Each row is where one point has got to under a steady rotation. How many ticks took it there?
The counts run from 0 to 372.
[ 93 149 137 147 110 136 175 153 165 135 133  81 148 125 115 117 158 167
 141  89  90 177 123 142 143 136 154 116 157 120 150  91 129] | 73
[134 142 107 163 128 146 120 153 172  68 108 166 159  91 164  93 159  99
 135 134 104 145 155 103 135 107 139 126 182 120 128 125 145] | 293
[132 101 133 108 105 182 143  96 152 132 121 134 126 159  89 101 115 163
  95 123 128  96  87 144 189 106 140 162 124 130 103 154 111] | 367
[123 118 149 123  89 119 174 103 182  99 113 160 137 127 141 107 138 163
  98 145 112 158 145  88 142 113 156 104 140 130 179 175 122] | 288
[152 120  88 109  93 131 153  87 155 140 143 167 119 148 119  73 127 171
 117 129 137  51 107 123 150 120 120 114 129 128 165 133 145] | 169
[130 132 127  99 107 122 147 155 140 120 150  95 144  94 141 166 133 109
  89 121  89 121 134  93 164 118 135 142 131  72  53 117 152] | 252
[142  72 173 102 103 148 138 143  96 104 143 169 124 139 131 121  96 194
 129 126 148  81 133 127 162 131 119 131 113 125 111 129  84] | 353
[116 180  90 169 115 123 104 138  90 143 118 114 145 110 154  88 140 136
 144 104 124 137  87 140 127 121 103 101 140 164 107 169  92] | 206
[115  90 102  71 106 171 136 139 110 126 183 138 124 153 153 105  94 148
 157 122 157  87  86 138 140 135 128 137 123 117 113  96 119] | 362
[157 123 124 138  92 122 134 177 180 111 118 135 169 146 164 166 147 140
 105 159 173 115 159 123 155 178  83 117 142 114 115 129 142] | 315
[129 138  85 108 128 133 175 113 109 127 127  84 154 143 141 161  92 124
 142 123 128 104  44 113 113 136 110 105 134 159 120 118  86] | 11
[191 119 106 130 128 149 141 132 133  85 159 131 142 132 200 172  91 151
 171 124 160 158 125 109 126 119 140 128 121 119 139 112 103] | 115
[110 133 140 112  89 116 178 118 104 123 140 134 111  96 120 159 120 138
 116 141 103  69 140  88 171 138 150  99 141  62 120 148 126] | 43
[160 122  99 120 104 130 168 108 142 123 130 174 124 148 137  82 104 155
 142 124 150  44 118 128 158 120 120 113 136  95 174 138 148] | 170
[ 96 137 102 139 102 147 132 132 135 126 143 112 137  92 127 130 166  96
 105 142  77 101 121 126 155 127 149 129 167  60  83  99 139] | 46
[ 86 146 157 124  68 114 144 182 151 127 102 110 162 100 152 133 151 114
 136 116 132 145 139 150 156 167 146 139 142  73 110 129 179] | 69
[143  97 145 122 138 203 148 132 102 108 148 148 135 138 129 144 108 185
 171 131 102 126 108 154 140 140  96 114 125 125 131 101  75] | 345
[140 105 109 113 126 177 138 107 113 107 145 142 106 153 132 112  92 160
 185  99 117  89  94 126 174  95 117 136 144 150 128  98 109] | 360
[113 117 140  72  76  89 168 155 158 127 112 160 170  79 177 137 127 123
 118 141 103 138 136 123 129 128 131 119 107  92 140 119 163] | 275
[ 89 152 135 142  78 146 110 120  68 145 121 112 128 104 131 123 116 182
  83 152 132 151 126 132 139 122 135 150 131 134 117 163  70] | 223
[122 126  98 153 142 153 105 111 143 145 161 165 117 112 155  34 120 160
 121 129 122  84 108 147 146 105 150 112 155 141 137 122 131] | 167
[102 123 120 126  69 120 133 112 142 130 141  90 125 101 147 107 151 111
 111 140 132 129 115 139 152 149 181 142 122  58  90 170 146] | 54
[107  93 131 109 108 187 119 113 141 149 125 120 124 149 120  78 121 170
  90 144 150 104  98 166 174 120 149 172 131 122  96 138 116] | 366
[144 148 160 154 137 167 144 167 130  73 167 129 173 125 158 157 113 148
 166 140 119 165 141  76 121 115 125 106 140 129 145 140 106] | 99
[169  85 174  78 123 134 174 118 148 135  95 174 131 124 148 132 103 166
 117 109 113  87 121 124 159 136  88  95 114 131 133 140 122] | 146
[117 158 121 129  99 154 128 183  60  96 133 115 161  93 101 156 100 154
 117 151 113 108 108  98 118 122 135 148 130  99  91 107  89] | 227
[144 138 168 114 136 113 184 123 170  99 109 120 154  88 119 160 100 143
 130 109  79 144 106 126 169 105 150 135 114  95 136 142 137] | 265
[121 171 139 164  99 143 113 150 152 113 122 120 153  99 172 118 159 132
 155  98  95 164 128 100 134  81 108 116 173 167 133 127 147] | 87
[155 142 118 167  83 119  95 133 145 123 138 145 130 113 176 139 138 184
 117 140 157 159 163 109 133  64 146 149 123 161 157 133  90] | 104
[166 144 108 169  97 158  95 144 156 107 165 123 155 106 184 123 147 130
 120 147 124 162 134  80 104  82 120 122 129 143 126 166 114] | 102
[136 165 112 137  55  93 145 131  86 153 110 130 141 138 116 144 123 168
 128  96 135 110  94 119 149 123  83  92 119 153 143 162  84] | 209
[151  95 132  78 131 184 125 151 146 136 111 167 158 115 141 100 136 120
 101 137  76 102 121 136 140 137  90 112 142 119  79 109 157] | 149
[153  81 146  99  68 164 114  95 124 121 137 149 101 138 124 103 142 190
 120 133 133  92  73 141 149  96 109 138 107 165 120 148  87] | 351
[101 133 115 165  94  86 139 113 154 141 137  96 116  88 156  80 145 153
 146  64 123 136 138 138 164 115 186 125 135 130 120 125 133] | 64
[101 146 149 162  90 120 144 101 152 119 102 116 117  79 117 112 143 157
 114 112 113 136 125 159 190 131 195 151 139  79 118 143 116] | 56
[117 118 103 125  92 117 108 116 114 128 160 101 120  68 164 103 147 115
 101 164 109  88  66 120 113 110 165 114 124 106 102 131 118] | 38
[143 155 163 140 106 177 152 153 153  90 164 130 168 150 124 172 135 163
 131 147 112 168 126  81 127 111 126 117 136 129 163 142 107] | 98
[182 105 128 141 106 143 140 107 128 142 153 141 103 127 168 141 135 174
 165 107 120 114 128 136 145 117  76  80 122 176 130 128  84] | 336
[122 156 138 140  82 147 121 206 154 124 120 126 192  92 135 133 163 120
 136 125 100 157 141 117 106 115 107 123 151 125 122 111 162] | 85
[147 114 127 126 168 184 122 111 140 136 100 161 135  87 152  87 127 144
 131 118  78 107 106 162 152  97 118 124 159 150 118  82 129] | 151
[139  81 134  75 132 156 164 116 122 125 130 167 130 106 184  84  81 158
 156 134 142  99  94 151 126 146 122 105 140 128 165 121 147] | 155
[173  99 141  91 144 166 118  98 160 123  85 148 142 119 176 163 138 116
 103 131 129 148 110 155 177 145  89 142 131 130  75 135 130] | 134
[ 89 168 123 103  69 136 119 178  74 150 116 139 164 129 125 147 135 138
 106 138 126 129 124 127 133 165  66 100 143 121  92 146 115] | 212
[170 101 139 146 134 141 117 122 165 128 128 134 144 132 157 150 121 191
  73 136 144 172 159 149 171 113 150 146 100 130 112 123  73] | 120
[185  85 105  99 121 132 146 103 170 151 151 128 124 161 174 148 124 172
 118 105 128 154 125 119 157 125 129 105 115 159 111  85  97] | 129
[ 87 153 154 126  83 129 140 153 166 124 105 101 157 101 139 124 169 109
 126 107 113 160 126 136 166 157 130 128 158  95  96 147 185] | 70
[ 94 187 117 152 122 178 102 137  74 150  96 132 139 105 130 124 124 136
 127 122  80 144 129 133 158 117  80 124 170 135  81 140  99] | 214
[115 172 103 136 103 133 119 180 100 144 164 105 176 138 124 115 141 135
 132 124 115 135  79 138 102 175 108  74 125 132 105 150 107] | 204
[102 183 130 123  88 156 109 155  83 143 105 129 153 125 135 131 138 132
 120 130  99 130 122 120 148 153  66 115 163 121  74 167 120] | 213
